The same turns and mirrors carry the whole set onto itself, and each row onto the other rows of its family. Which rows share a family with each named row? Give them in list order.
These 32 rows form 4 families of 8 rows each.
vabu: [-18  18  -8  28   7  -1   0  26   5   1 -13]
Didu: [  9   0 -11  30  10  22   1  11   4   0  -1]
vod: [-12  10   1  31   3   9 -37  27 -15  -7 -10]
vuze: [ 13   3 -19  28   3  26  -4  20  -1   3 -14]
guluf: [ -2  -7   6   8 -10  23 -30   5  -6   9 -10]
retu: [ -5  25  -5  31   6   1   5  23  -8  -6 -13]
mir: [ -2  22 -18  33   8   6  -9  13  -1 -11  -4]
Peba: [ -8  -2  -1  -3   3  19 -22  13  -3  13   0]
ris: [-20  13  18  10  -8  -4 -21  11 -12  -3  -9]
Dugo: [  0  21   1  43  -5   6  -5  15 -10 -10 -22]
gog: [  5   5 -26  27   2  11  -9  18   0  13 -11]
lim: [-16   1  -6  -1   0  25  -7  15 -11   5   2]
fiv: [ -6   4   8   3   1  -1 -33  15 -15   6 -20]
Mured: [  2  -1   5   7  -4  14 -23  -3 -24  -3  -5]
fude: [-13  11  26  11  -7  11 -17  11 -13 -11 -12]
Fudud: [  2   9   5  35  13  -3 -19  13  -6  -7 -26]
fif: [ -6  23 -10  33 -11   2 -20  24 -15  -3 -25]
Lef: [  9  15   6  38  -4  -2 -19  15  -3  -7 -24]
gagam: [ 10  -4   7  10 -13  24 -25   6 -17  -2 -10]
Gaf: [-3 12 -9 35 -6 22  7 15  4 -7 -3]
mitud: [ -5  -7  17   4 -12  17 -17  17 -11  10 -20]
rumu: [ 4 11 -9 19  1 13 -4 -5 11  1  1]
feb: [-16  19  12  10 -12   2 -26  19 -17   4 -21]
Ruk: [-12   9  10  21  -4  11 -22  34 -26   4 -23]
raruf: [  5   7  -1   6  -7  14  12   2   2   8 -12]
sidu: [ -5   0  -7  16  -8  22 -12   7  18   7  -2]
Gumo: [ -9   8  -5   3 -18  26  -7  16  -7   7   4]
gul: [ -9  17  -4  31   0  10  -3  33  11   4 -17]
mezaf: [-14   8   3  24   9  18 -26  30 -22  -9 -18]
bupe: [-2 -7  9  5  6 19 -7  6  3  2  2]
rurir: [  0  15   7  22   3   1 -12  23 -31  -8 -22]
ragiv: [  7   7  -2  14 -14   4   0  -2  10   9  -5]

Same family as Fudud: vod, gog, Mured, fude, raruf, Gumo, gul
Same family as feb: Didu, guluf, retu, Peba, Dugo, rumu, Ruk
Same family as gagam: vabu, vuze, ris, lim, Lef, mezaf, ragiv

The same turns and mirrors carry the whole set onto itself, and each row onto the other rows of its family. Which rows share a family with each named row? Give them in list order.
These 30 rows form 5 families of 6 rows each.
nati: [  6   4   5  -4  10   8  21 -11]
zub: [ -9 -10 -10  18   6   4  17  -8]
Vimir: [ 14   5   9  -3 -13 -10  14  -8]
fikal: [ -7   2 -22  17   7  10  12  -1]
siven: [ -5  -3 -23   7  10   6  13  -9]
nemaz: [ 12  17  15  -1   4 -17   6  -1]
Gid: [ 20  15  -1  -7  -4 -12  10  -6]
nud: [  3  14   5   3  -8 -17 -15  -3]
Totum: [  7  20   3   0 -10 -13  -6   2]
suz: [  7  15   0  -1  -1 -21 -14  -4]
dal: [ -3  11 -11  31  16  -8   3   7]
Saboz: [ -1  12  -3  18  19 -20 -12   1]
relo: [ -4  17   4  16  10 -15 -13   5]
deka: [  0   4 -22  26  17  -8   4   3]
Tet: [-16   3  -8  20  10 -10 -10   2]
gerel: [  1   6   4 -13  -5   1  11 -10]
vot: [  6   7  13   5  -7 -20  -7  -4]
zizo: [  3   2 -16   9  -3   6  26  -3]
fis: [  9   4  -5  -8  12   4  20 -11]
Tunam: [  4  -3   2   3   1   3  26 -11]
tidi: [ -8  -3 -18  10   3  12  11  -8]
Das: [ -6  -4  -9  32   8 -11   4   2]
pinab: [-1  5 -4 -1  8 13 20 -9]
fitu: [ -2   6   8  24   7 -23  -8   1]
luter: [  1   4 -17  32  10  -6   9   4]
Sebe: [ -2  10   5  23  17 -14 -11   2]
Tuko: [17 17  5 -4 -2 -2 18 -2]
subet: [ 21  15   4  -1  -9 -10  13  -2]
nofaf: [  6  15  -3  18  -6 -23  -7   7]
mef: [-4  1 -8 22 23  0 17  1]

Same family as siven: Gid, suz, Saboz, deka, fis
Same family as dal: fikal, Totum, relo, pinab, Tuko
Same family as Vimir: zub, vot, Tunam, Das, fitu
Same family as subet: nati, nud, tidi, luter, Sebe

The same turns and mirrors carry the whole set onto itself, and each row onto the other rows of its family. Which rows share a family with each named row? Give them in list order.
These 32 rows form 4 families of 8 rows each.
Gumi: [ -3 -16 -15  10   5  -5  -8   3 -15   8   8]
dovul: [  1 -11 -12   1  -7  -8  -7   6 -15  14   5]
fefu: [  5   2  -9   0   8 -11  10   5   8  16   6]
Mudo: [ -7   0   9   6 -19  -2 -20 -10   2 -26   6]
viku: [  6  -8 -18  15   0  -7   8  -5   0 -20  12]
ves: [-11 -12   8   0 -10 -22  -9  -7  13   5  -8]
noz: [ -7 -13  13  12   0   1   3  -2  -9 -19  -9]
Ripiv: [  9  15  -8   5  -2   9   0   2  -4 -14  21]
vev: [  6   9 -10   1  -1  21 -15   0   3  -3  13]
tor: [  7  -1 -10   3  -1  -8 -10   2  13 -33  11]
Vevun: [ 10  13 -19  -2   6 -11 -22  -4   9   6   5]
Besof: [ 11  -8   2   8   2 -22  -3   5  15 -19  14]
Megel: [ -1   2 -22  13   8  -8   3 -11   4 -24   6]
lem: [ -8  -1 -18  -5   5  -7   4  10 -14  -6  11]
Fop: [-15  -2   6  -4   3   3  -7   0  -1  18  -6]
sika: [  9   6  -4  -4  17 -13  -6   7  19   6   8]
Disi: [ -1  10  16  -4  -6  -7 -22  -5   2  11  -9]
zanu: [ -6  -6  -6  -5 -13 -15   7   8 -16 -12   1]
Bozu: [ -1  -1  15   4  -3   3 -21  -9  25  -9  -5]
Niza: [ 11   5   1   5 -16  18  -4  -2  -6  -9  -5]
Beb: [ -9   2   9   6  19 -27 -11  -2   1  -6   5]
Rivi: [  3  14  12  10   1  -7  -6 -16  16 -23  -1]
Zego: [-17  -9   0   2 -16   8 -10  -7  -8 -20  -3]
Nulim: [-13   9  -1  -2 -13  10  -7 -10  -6  11  -2]
vene: [-10 -14  18  12  -6 -10  -4  -2 -13 -14   0]
bepas: [ -7  -1  -2   7  11 -33  -9  -8   7   0   8]
vune: [  3  -2  16  -2  -2  -2 -23   5  -3  11 -10]
pedur: [  5   7   7  10   1   1 -16 -14  25   3  12]
fezu: [-14 -12   6  -2   4 -26   0   2   8 -12  -8]
vevug: [ 12  -2 -14   5 -13  16  -8  -3   0  -7  -8]
reget: [  6  17   8   1   0  -5 -13  -8  15 -22 -13]
sovo: [ 14  16 -19   0   1  -5  -9  -7  14   6   5]

Same family as Ripiv: fefu, Mudo, ves, Besof, zanu, Nulim, pedur
Same family as viku: dovul, Disi, Niza, Rivi, vene, bepas, sovo
Same family as lem: vev, tor, Fop, sika, Bozu, Zego, fezu

The same turns and mirrors carry the whole set onto itself, and each row onto the other rows of its family. Which rows share a family with each named row? Give them in list order.
These 28 rows form 7 families of 4 rows each.
lav: [ -1   2  -2   2  -6   3  -5  -1  18 -21 -12 -28  -6  -2  -2   1  -4]
dat: [  1   8  -8  12 -19  -9   7   0  10   8  17  -2  -2  -6 -17   4   3]
Nav: [  0 -17  -1   0   4  12   6   5 -19  12   8  15  14   5   7   5  -4]
lupot: [ -7   4   3  -1  -7  -8   1  -1  22 -12  -4 -25  -9   1   6 -11  -7]
Mak: [ -7   9  -8  13 -16  -5  -3  11   4  -1  18  -5   4   2 -18  14   0]
Febof: [  4 -13   3   5  12  10  12   5 -22   4   4  14  14   1   7   7  -1]
Nodis: [-12   2   1   0  -7  -4   1  -3  25  -7  -6 -22 -17   4  -6  -4  -5]
rifop: [  4   3  11 -12  15  14   0  -8  -2   7 -22   3   7  -4   5 -20  -5]
Zud: [  6 -12   2  -3  11   8   4   4 -13  12   7  14  14  -5  19   4   4]
vorog: [ -6  -2  -2   3  -5  -7  -4   0  16 -16  -5 -22  -9  18   1 -12   2]
tazot: [ -1   1   9 -16  23  16  -8  -3  -5   0 -17   2   4 -10   0 -15   1]
dod: [  3   8  -7  20 -16  -3   1   4   6  -1  12 -10  -3   3 -24   5  -6]
Pire: [  1 -14  -1   7  15  11   0  11 -18  11   5  12   9   5   8  10   2]
bepim: [ -6  -6   5 -18  18  19  -8  -6 -10   4 -17   2   4   1   6 -11   0]
feso: [ -5  15   0   1  -9  -2  -3   1  26 -15  -8 -16 -12   2  -4  -3  -1]
Toza: [  4   6  -4  18 -21  -8   2   3  14  -4  16  -5   4   1  -7  11  -5]
Ges: [  6  12  -1  18 -11 -10   0   6   9  -2  22  -4   1  -2 -15   8   3]
lep: [-12   9   9 -14  11  15   4  -4 -10  -6 -17   8   8 -10   1 -14   8]
mugi: [  9   2  -2  17 -10  -9  -2   2  10  10  10  -7   0   0 -28   6  -6]
givu: [  7 -11   5  -3  13  14   3   6 -22  12  10  12  13  -1  -1   1  -4]
pimud: [ -6   5  12 -18  15  12   4  -5  -9   3 -18  12   5  -8   3 -10  -3]
zuvok: [  1 -15   4   3   8  10   5   9 -10  14   5   9  11 -11  17  14  -4]
Sulu: [ -6  -2  -1   4  -7  -2 -11   2  23 -14  -2 -26  -7   9  -4  -4   0]
Gaful: [ -3  -3  14 -12  16  17  -5  -4  -8  -5 -24   4  11  -3  -6  -9   1]
ner: [  2 -13   6  -1   9   6   5   2 -12  16  16  20   4   4   8   2   3]
Serus: [ -7   5   1   0 -13  -1  -1  -3  23 -11 -14 -22  -9   8   2  -1  -6]
nitil: [ -8  -1  11 -14  19  12 -10   2  -5   5 -24   7   7  -7   2  -6   5]
Fasaz: [  6   5  -5  19 -18 -11   2   3   7   1  18 -11   6  -3 -13  -3   2]

Same family as Toza: bepim, feso, givu
Same family as Gaful: dat, lupot, Pire
Same family as Nodis: Febof, nitil, Fasaz
Same family as ner: lav, Mak, rifop
Same family as Sulu: Zud, dod, pimud
Same family as mugi: vorog, lep, zuvok

The same turns and mirrors carry the whole set onto itself, and each row onto the other rows of its family. Which rows share a family with each named row? Give them in list order.
These 36 rows form 6 families of 6 rows each.
Gefer: [ 13  14  -8  -1 -13 -14 -15   2   0  -6   3   0  15   6   5  10   5  13]
venir: [  4  19 -13  -8  -5 -10 -14  -3   2  -2  11  -2  10   8   2  11  12  11]
venoz: [ 18 -16  13 -11  -9   3  18   3  17  -5  -6   6  -4   5  -2  -5 -12  -9]
gutak: [ -8   2  10  -7 -26   2  16  -7  10  -2  11 -17  -6  13   4 -14  -4   4]
lekov: [-14  -5  -4  -2   4  12  11   2 -23  10   5  -8 -15 -11   3 -16  -5   2]
Dis: [  9 -23  20  -7  -2  -5   3   9  20  11   9   5  -3   1   5 -16   1  -6]
Tar: [ -7  17  -3   1 -10  -9 -12  -8   5  -4  13  -2  12   6   6  16  11   9]
zukav: [ 13 -19  -5  12   8   8  -2   7   2   1  -9   6  16  -6   3  -4  -2  14]
deleb: [ -1  13  12  -3   7  -9  -5  12  -6   8  10  12 -16 -10  -2  13   5 -14]
vozu: [  0  12  16   7  -2  -8  -4   9 -12   1  10   8 -18  -9   2  16  -7 -12]
Tiva: [ -2  10  20  -5  -3 -12  -7  11  -4   2   1   9  -8 -14   4  13  12 -15]
pepu: [  6   1   6 -11 -20  11  16 -15   2  -8   4 -10  -8  20   3 -10 -14  -1]
gom: [  5  15  15   0  -6 -15   4  14  -9   0  12  16  -5  -5   5  15   0 -11]
fasa: [  4   6   2 -15 -21   1  12 -13   5  -1  15 -21 -11  14   0 -16  -1   2]
figir: [ 19 -14  11  -7   2  -4   7   4  22 -10  -3   6   1   5  -7 -11   0 -17]
balar: [ 10 -16  -9   3  12   9   3  -3 -11  -6  -9   2  18 -12   5   0   2  11]
sul: [  7 -22 -16   1  12  11  -3   3   5   2  -1   5  12  -4   5  -8   4  16]
vub: [  9   4  -1 -11 -29   0   5 -14   1  -6   3 -20  -5  12   1 -12 -10   4]
tuv: [ -9  -2  -3   5  -5  10   5  -7 -29   3   1 -13 -10 -13   3  -9 -12   2]
rutat: [ -1 -21 -11 -11   9  -1 -14   6   6  10  -5   6  15  -7   6  -8   1  10]
teku: [  1   5  -5 -17  -4 -16 -21 -12   8   0  11 -10  11   2   3   9  10   6]
Papu: [ -8   9  26  -1   8  -8  -7   6   1  17  15   5 -10  -1   0   5   5 -12]
Gizu: [-21  -4   4   0   0  10  10   6 -20   9  -7  -7  -5 -14   3 -13  -2   4]
Banib: [ 21 -17  15  -6  -2   1   8   3  25   0   8   6 -10   3  -1  -6   2 -11]
leziz: [ -4   9   3  -6 -12   2  13 -16   1 -11  12 -17  -9  18  -5 -16  -8  -9]
Lipi: [ 13 -22  16  -9 -11   3   3  -1  24  -8   1   5  -9  -1   8  -6   2 -12]
namul: [ -2  17 -16  -6  -4 -11 -13  -5  -4 -19  12  -2   8  12   5   5   5   3]
zed: [ -4 -21 -13   5   7  14  -8  -6   4  -3  -6   6  13  -8  10  -1   2  12]
lud: [ -9  -2   1  10   5  13  14  -5 -29   7   1  -1   2 -11   2  -7  -7   2]
rudup: [  9 -18 -17   3  11   3  -3  -2   0 -14  -2   0  18  -3   4 -13   6   6]
mus: [-14  -3   3  10   9   6  15   4 -22   0   8  -5  -8  -8  -1 -19  -5  -7]
Zanon: [ 10  17  -3  -6 -11 -11  -9  -1  -6 -16  12   3   7   8  12  17   7   6]
Biruk: [ 18 -15  21   5  -5   4   9   6  19   0   1   7 -12   3  -2  -1 -12 -10]
koli: [ -6  -8   3 -15 -14  -1   1 -16   4  -3  21 -24 -10  10  10 -12  -4   6]
Bamo: [-25  -3   3  -3   9   9  -3  -1 -16  12   9  -9 -14  -2   7  -7  -9   5]
keku: [ -1  10  12   1   9 -14   0  21  -4  -4   6  17  -8  -4  -2   3   2 -18]

Same family as Bamo: Dis, rutat, teku, Papu, koli
Same family as venir: lekov, deleb, fasa, sul, Banib
Same family as gutak: Tar, Tiva, Gizu, Lipi, zed

The same turns and mirrors carry the whole set onto itself, and each row onto the other rows of its family. Which rows share a family with each named row? Give them in list order.
These 18 rows form 3 families of 6 rows each.
Mevap: [-21 -21  -7   8  -1 -25  -4  16  21  -7   7  -2   2   9  -4  -1  11  -3
  14   3   9  -1  -1 -19 -13  -7 -21  10  26]
Leteb: [-22 -16   2  10 -11 -26  -1  20  26  -2   0  -4   2  10 -18   3  11  -1
  18  -7  12   1  -6 -11  -1  -6  -8   7  19]
Kivig: [-12 -18  11  11  -9 -14  13  -3   6 -12  -1 -14  -8  15 -10   7  22 -25
   8  -2 -14 -16   6   9 -15   9 -22  -6  -4]
Gine: [ 16  17   0  11  -3 -27 -12  13  12  -4  -5  12  -9  27   9  18  -9  10
  12  -9   6   3  16 -13   3  -5   9 -12  11]
pabo: [-10  -7  15   6  13 -23  11  37  -7  -8   6   3  -9  14   8 -11   5  -6
 -15  -2   2  11   4  -8  -7 -10 -10   2   2]
Tegam: [ -5   3   3   7  -2   3  -2 -12  19  11 -14  13  -1  10  10  16  13  -9
  21   1 -14 -10   5 -23 -13  -5 -21 -27   5]
sodiv: [  4   3   4   6   0 -12  -6  -6  23   8 -15  19  -3  14   2  27   5  -2
  23   7 -18 -10   4 -22 -14  -4 -15 -25   2]
Fibi: [  8   7  36  -2  -4  -9   8  -7 -13  -2 -10   3  -1  29  24   3  -2  -6
   3 -12   9 -10  12 -13 -11  -9  -3 -18   7]
kez: [-13  -3  15   2   8 -21   8  37  -4  -7   1  -4  -8  17   1 -17   4 -10
 -10  -4  10   7  -4  -3   5  -6 -12   0  -6]
taza: [  4  12 -11  18  -5 -24 -10  12  12   4   0  12  -5  22  19  11   0   6
  16  -7   9   3  16 -13   3  -7  14 -11  11]
lol: [-11 -14   6   7  -1  -9   8   0   0 -17   3 -19 -10  16  -4  -5  19 -25
   3   3  -7 -16   4   5  -9   6 -30  -5  -6]
pel: [ -3   8   8   6  -2  -5  -2  -3  28  12 -13  11  -9  13  -1  25  -1  -6
  30   1 -15 -13  -6 -13  -9  -5 -17 -25   0]
mulo: [-10  -5  24   5  -3 -19  11  32 -10  -2  -5  -3 -16  21  -3  -7  11  -8
 -14  -5   1  13   0   1   4  -9  -7   2  -5]
Dovuv: [-26 -18  -4  10  -2 -27  -5  15  22  -6   8  -9   4   9 -10  -4   8  -9
  21   5  14  -6  -6 -12  -5  -8 -15   7  11]
zopi: [  9   7  39  -4  -6 -11   7 -10  -8   2 -10  -2 -14  35  14  14  -9  -6
  12  -1   1 -14  -1  -5 -11 -13  -4 -13   1]
Lom: [ 11  18  -2  10  -9 -22 -10  14  13   4  -4   4 -19  31  11  16 -10   8
  18  -8   7   1   4  -3   9  -6   8  -9   8]
Gan: [ -9 -15   7   8   3 -13  10   1   2 -20   6 -13  -9  13   3  -1  16 -23
  -1  -5 -11 -14  13   2 -20  11 -34  -6   6]
tulat: [ 14   6  37  -4  -6 -13   0 -12  -9  -2 -15   4  -9  33  14  15  -5  -2
   5  -3  -1  -8  11 -16 -13 -10 -12 -14   6]

Same family as Gan: Mevap, pabo, pel, zopi, Lom
Same family as lol: Gine, sodiv, kez, Dovuv, tulat

